In the data rows, the value 128 means zero.
Every row has a hidden score. How much higher is the second row's score than the first row's in each pair? 6 means about the same, 12 much higher and 0 much lower.
[ 59 174 168 211 150 132  81 150  88  70 131  85]
[137 162 110 145 104  73 163 151 163 134 178 150] 9
[ 95 141 186 158 137 144  98  85  78  96 150 125]
[150 140 115  92  65 139 146 115 130  90 113 101] 9
[124 133  91  90 171 139 156 163 182 179 153 110]
[182 140 145 177 162 100 142 134 136 173 112 167] 3
[147 112 150 121 183  95 140  95 145 128 146 191]
[119 111  71  91  95  85 174 110 165 193  75 136] 12
[148  99 182 163 145 163  75 111  79  87 149  56]
[129 122 115  72 107 119 120 128 150 135 109 108] 11
[101 126 138 158 151  85  60 114 138 119 196 153]
[118 147  97 116 120 105 142 157 123 204 116 177] 11
[154 101 137  94  76 183 170 161 134 103  97  73]
[124 166 117 140 181 130  79 106 115 130 152 158] 0
[122 131 184  84  88 137 154 106 126 101 144 144]
[133 168 109 131 112 193 148 110 115 148  75 133] 4
[157 133 110 113 102 114 142  86 103 102 128 131]
[112 156 142 117 152  39 123 158  96 179 154 181] 5
[ 75 133 116 157 146 122 121 114 140 134 105 110]
[161 132 121 120 149 188 108  94  87 134  51 150] 2
[124 133  88 152  86  72 159 134 175 166  63 104]
[148 156 121 133 128 170 158 131 139 104 137 120] 3
[134 100 117  89 115 112 164 137 168 120  86 108]
[171 106 103 113  95 150 168 126 134 132 118 116] 6
[ 88 162  80 142 144 138 106 141 163 166 124 168]
[ 83 161  97 192 165 129  71 120 108 107 164 170] 4
[175 124 141  77 110 112 151 142 134 125  95 123]
[111  68  97 126  87 136 139 115 186 169  97  93] 9
[134  77  86  82  78 133 178  76 159 122 101 131]
[100  85  99 133  78 142 147 140 186 122 127  31] 6
[113  98  94 119  66  90 149 138 184 170  65 112]
[145 121  93 126  90 129 174 151 120 158  66 102] 5
[136 106 178 151 141 151 129 136 129 103  81 125]
[156 115 150  82  79 104 108 147 183 111 111  86] 7
[125 100 124 132 125 139 111 101 141 122 120 121]
[ 86 142 104 127 167 139  52 132 117 124 150 154] 3
[102 120 190 166 145 162 117 100 108  54 132 106]
[133 121 156  98 126 148 101 113 107 107 154 151] 5
[ 94 130 143 141 140 160  68 130 140 101 162 105]
[152 149 174 129 156 127  85 160 127 158 121 160] 4
[110 141 169 189 143 156 108  96  77 100 129 151]
[147 111 136 146 138  62 174 182 172 132 164 110] 8
[129  88 129 137 159 146 123 110 109  87 126  87]
[177  98 157 112  64 161  91 135 131 139 124  64] 7
[117 108  97 112 101 120 175  99 189 136  80  95]
[105 170  97 139  93  65 160 189 144 163 128 170] 6
[139  98 123  94 126 135 167 147 110 140 125  69]
[144 132 118  90 162  88 160 159 156 162 143 150] 4
[164  77 112 123 111 114 160 136 107 141 111 112]
[174 127 122  81 101  95 131 142 122 117  91  74] 5
[127 164 114 106 104  77 166 171 174 181 115 165]
[163 109 132 173  96 143 136  78 107 128  99 110] 3
[110 150 142 106 114  89 167 168 171 145 168 133]
[118 176 102 158 123 110  77 122 111  83 196 128] 1
[113 125 125  95 145  96 165 201 152 176 127 102]
[132 121  97  79 117  97 146 105 163 139 142 164] 6
[162 140 115 138 117 181 137 147 124 143 122 107]
[ 81 142  83 122 185 138 124 132 143 127 156 190] 6
[141 185 127 119 152 142  79  98 161  91 170 141]
[107 144  74 147 126  88 169 171 156 141 161 151] 12
[188 151  82 123 149 208 115 103 112  95 106 115]
[107 214 175 156 139 103 132 125  91 118 142  80] 11
[135  71 129  97  80 116 160 102 144 163 127 114]
[105 138 133 163 156 139 121 168 104  97 103 101] 2
[129 137 118 144 164 156 105 100 135 114 184 166]
[149 137 116 151 147  93 122 177 120 145 128 189] 7
[118 132 175 179 125 148  83 139 122 102  87  96]
[172 121 146  87 125 139 109 110 144  50 150 119] 5
[117 135 171 152 151 115  98 100 100 100 129 151]
[149  70 112  93  91 108 155  92 170 100 151 117] 10
[148  68 165 153  96 166 179 159 144 124 118 111]
[116 145 157 124 110 179 180 121 150  92 108  54] 7
[ 90 143 120 179 169  96 124 143 100 138 106 175]
[150 125 118 153 131 164  98 107  89 110 106 141] 4
[120 110 142 145 152 145  92  67  93  84 140 126]
[121 104 117  91  68 127 136  91 161 142  85 108] 12
[185  92 152  99 140 156 158 102 113  96  89  85]
[143 122 161  86 101 138 150 140 116 172  76 102] 9
[138 151  96  99 118 156 100 107 114 115  86 127]
[160  94 102 104  90 151 143 118 128 144 146  96] 8
[ 99  39 171 142 127 157 133 116 165  99 115  89]
[135 152 128 163 190 139 111 111  82 118 159 169] 1
[163 161  75 123 140 114 111  81 116  98 143 112]
[148 117 177 155 133 136  92 123 122  80 114 118] 6
[112 122  99 105 126 142  82 126 113 103 131 110]
[130 172 106 133 123 127 133 167 131 191 135 121] 8
[126 130 118 185 109  64 146 203 150 208 166 152]
[195 139 127 109 165 122  99  45 119  98 162 136] 0
[122  76 109 106  71 111 141 115 145 105 120 146]
[169 129 170  73 128  91 146 190 170 154 167 138] 2
[117 165 101 150 124 116 134 144 118 131 164 154]
[129 129 138 114 104 144 134  74 123 126  80 123] 6
[203 132 119 114  97 114 137 143  81 140  56 126]
[145 129 141  97 119 138 161  78 143  95 111 112] 9
[106 154  80 140 216 121 116  84  77 130 134 183]
[107 174 169 160 146 106 126 161  74 130 114 144] 10
[206  62 130  70 105 114 138 146 198 116 129 106]
[ 55 131 100 150  99  89 159 171 132 156 179 147] 12
[113 109 130 109 140 134 148 106  97 160  94 111]
[127 147 127 148 145 127 127 139 137 166 145 172] 4
[ 99 107  79  98 119  86 179 165 152 163 147 131]
[125 187 157 184 134 111  80  72  93  96 110 100] 0
[ 74 154 185 167 145 130  90  94  97  88 133 139]
[103 185 101 150 114  91 109 169 150 172 116 140] 7
[117 166 104 151 138  84 149 138 124 165 121 176]
[113 101 129 119 115 180 135 132 122 108  88 145] 7
[120 156  84 162 165 131  83 107 129 122 106 209]
[138  56  71 112  82 112 160 108 162 164 115  88] 12
[111 187 102 202 185 104  62 122  76  79 138 170]
[131 187  97 120 167 135 170 187 119 143 143 183] 11
[146 101 129  98 113 103 179  97 163  85 114  64]
[122 113 162 140 131 134 104 110 114 143 121 112] 3
[120 138 144 120 109  96 141 183 187 191 104 140]
[ 95 122 193 116 144 151 118 120 131 133 111 114] 4
[ 86  89 141 112  83  49 187 111 167 175  98 117]
[ 80 101 126 159 128 123 104  96 124 140 132 131] 0
[110 147 165 172 126 145 125 147  98  88 126 143]
[171 162 118  98 118 146 115 148 148 100 121 118] 3
[ 76  90 139 132 107 151 111  89 111 114 138 142]
[136 149 108 128 155 130  98  78 141 146 162 163] 1
[186  62 139  89 122 164 110  81 126  80 147 141]
[101 121 209 161 162 146  98 136  72 102 144 107] 7
[120 187 110 142 151 102 101  79 122 105 139 171]
[101 186 108 129 155 168 130 112 142  71 173 147] 8
[177  94 139 162 159 114 120 160 173 151 105 162]
[193 135 117  67 106  77 147  96 179 189 104  79] 9
[139 166 147 143 124 127 116 136 144 103 142  97]
[150 127 109 104 136 126 120  76 160 108 126 131] 5
[ 90 114 167 125 116 178 104 136  99 117 160  91]
[ 86 151 143 174 194 129 101 134  70 156 117 182] 2
[108 129 154 153 172 104  94  94 131 131 165 133]
[152  85 120 119 118 101 140  85 164 115 146  64] 9
[ 74 126 136 166 159  98 120 139 144 136 155 173]
[183 129 128 108 123 173 142 122  95 135  83  99] 4
[141 144 135 128 214 150 123 104 101 128 162 181]
[100 123 197 172 139 179 109 121 100  82 140 117] 10
[ 82 144 114 147 124 142 129  91 162 154  94 126]
[ 76 151 153 194 138 134  69 115  96  94 138 148] 3
[122 139  99 145 129  74 117 190 160 154 155 157]
[100 183 109 141 153 149 110 178 160 157 134 127] 5
[107  42 136  81 107 164  90 118 153 141 134 107]
[134 136 128 130  98  94 160 143  80 166 169 168] 9
[ 60 115 181 163 130 125  76 138  98  61 148 126]
[112 135  53 121 130  87 131 203 124 144 155 138] 6
[103 150 119 188 151 166  77 191 110 102 122 144]
[123 102 115 126 108  66 161 105 158 179  66  67] 11
[134 166 141 168 187 141  94 127 133  94 202 166]
[162 136 127 117 155 160 146  95  96 132  86 120] 9
[ 90  64 122  82 120 106 150 128 138 161  87 126]
[135  92  99  76 105 105 140 117 137 123 116 123] 4
[173 159 113  75 139 164  89  95  85  87 121 140]
[144 117 121 103 129 109 189  84 167 121 106 140] 12
[127 135  75 138 116 131 149 134  96 165 107 155]
[104 115 105 132  71  94 170 144 173 151 102 112] 10
[108 160 191 175 152 156  95 104  89 107 120 111]
[106 134 126 162 134 170 123 144  82 137 110 154] 8
[142 166 125 163 157 134  91  94 135 173 173 174]
[149  90 162 120 127 149 135  65 131 122 141 128] 9
[145 121 185 119 182 148 107 132 154 106 163 170]
[109 157 192 151 133 147 106 111 125 105 163  94] 10
[142  81 136  81 106 147  97 123 113 108 123  95]
[ 67 161  98 158 124  75 119 148 113 136 163 205] 9
[147 115 104  72  80 120 167 112 199 211 127 105]
[164  87 139  48  76 109 127  66 179 122 141  92] 4
[139 117 139 120  87 159 131 170 178 100 109 114]
[166 123 224 179 132 192 115 169  49  80 145  99] 2
[154 117 109 120 126  71 106 153 167 160 165 158]
[177 116 120  92 126 130 109  67 119 116 137 124] 5
[ 87 113 150  49  88 143 159 155 129 148 113  99]
[ 88 162  89 159 137 131  84 132 126 122 159 172] 0
[113 145 131 177 148 197  55 146 138  31 135 139]
[155  66 148  81 162 168 109 124 149 131 133 108] 6
[151 118 115 106 127 171 111  88 142 107 139 119]
[144 171 122 131 124  86 114 172  86 139 119 163] 7
[ 85 149 110 150 109 129 175  95 107 163 131 129]
[ 94 167  69 107 129 118  43 176 154 128 149 169] 0
[150 130 143  96  62 166 127 217 134 101 134  63]
[174  87 144 116  88 159 156 166 131 111 110  70] 5
[126  94 129 125  76 108 130 152 135 145 130  90]
[130 143 140 168 149 110 112  97  89 123 104  94] 2
[142 101 113  76 101 164 178 127 147 147 115 121]
[161 144  60  95 121 120 125 106 115 146  91 122] 2
[154 114 124  89 140 128 113  52 120  97 114 137]
[ 90 169 163 186 152 118 111 128 117  94 180 112] 8
[220 143 155 131 163 148 168  74 106  90 113 127]
[171 125 159 115  75 129 166 159 207 108  88  79] 12
[114 121 114 168 145  99 139 154 106 165  67 122]
[114 195 187 215 139 172 122 129  41  84  80 128] 5
[126 121 128 135 142 138 118  85 117  55 118 138]
[185 130 115  84 112 118  67 134 109  82  59 152] 3
[150 170 107 112 217 175  64  82 140 140 153 196]
[119  85 130 138 113 159 127 142 175 102 122  75] 12
[ 71 169 156 173 162 133 130  99 126 122 121 131]
[ 83 108 117 130 122  77 185 156 194 187 147 152] 10
[117 156 129 157 166 152  59 131  78 110 131 168]
[160 144  86 134 140 189 126 155 104 126 132  82] 9
[104 117 129 146  82 108 144  92 186 130 123  83]
[174 107 178  85 167 165 156 121  82 131 120  89] 0
[163 132 132  77 146 180 113 124 131 119  99  96]
[ 84 141 112 130 147 159  40 140 135 173 153 197] 6
[ 80 141 169 161 136 202 103 139  95  96 127  74]
[113 189 132 142 107 115  62 166 176  75 112 157] 4
[156 133 160 120 113 160 125 126 118 116 156 140]
[103 150 114 142 156 127 174 118 110 164 139 197] 9
[ 72 156 132 138 144 128 112 110  82  93 131 109]
[136 103 121 147 161 138  99 116 129 100 164 127] 2
[ 93  97 192 186 137 134  94  98 105  82 174 103]
[191 171 115 125 132 206  90 112  98 108 115 151] 2
[107 178 151 150 143 114 121 138 116 149 124 163]
[ 59  86 155 117 119 190 121 134  94 123  93 117] 9
[119 144 158 171 195 151  78 153 116  56 157 135]
[149 130 132  95 135 140 111 104 125 128 116 125] 9
[ 80  94 166 106 108 151 150 131 159 120 124  91]
[141 148 165 196 135 148  92 103  93  46 142 163] 0
[121 138 158 107 129  59 135 146  94 149 151 162]
[160 114 100 111 102 130 145 101 122 131 132  97] 6
[113 147 160 159 161 122 141 149 115  98 106  97]
[182 147 113 113 174 159  87  58 114  93 174 116] 0
[146 190 114 108 150  99 127 140 114 163  88 125]
[196 149 136 126 135 156 124 113 126  99 173  81] 4
[ 90  92  84 109  53 142 103 113 132 165  83 114]
[154 147 139  71 101 115 145 109 144 115  81 139] 3
[120 116 139 133  95 137 151 122 130  97  96  97]
[180 142  66  68 127 107 130  45  90 111 137 111] 1
[ 86 116  97 102 108  61 145 137 141 152 151 157]
[122 132 123 151 181 126 129 145 132 102 136 191] 0
[111  97 124 114  70 130 183 110 147 126 125  56]
[144 101 113 109 102 179 140 123 138 180 131 121] 1
[125 102 120  88 125  76 131 137 171 182 171 108]
[117 163 120 161 165 104 129 167  95 162 109 246] 4
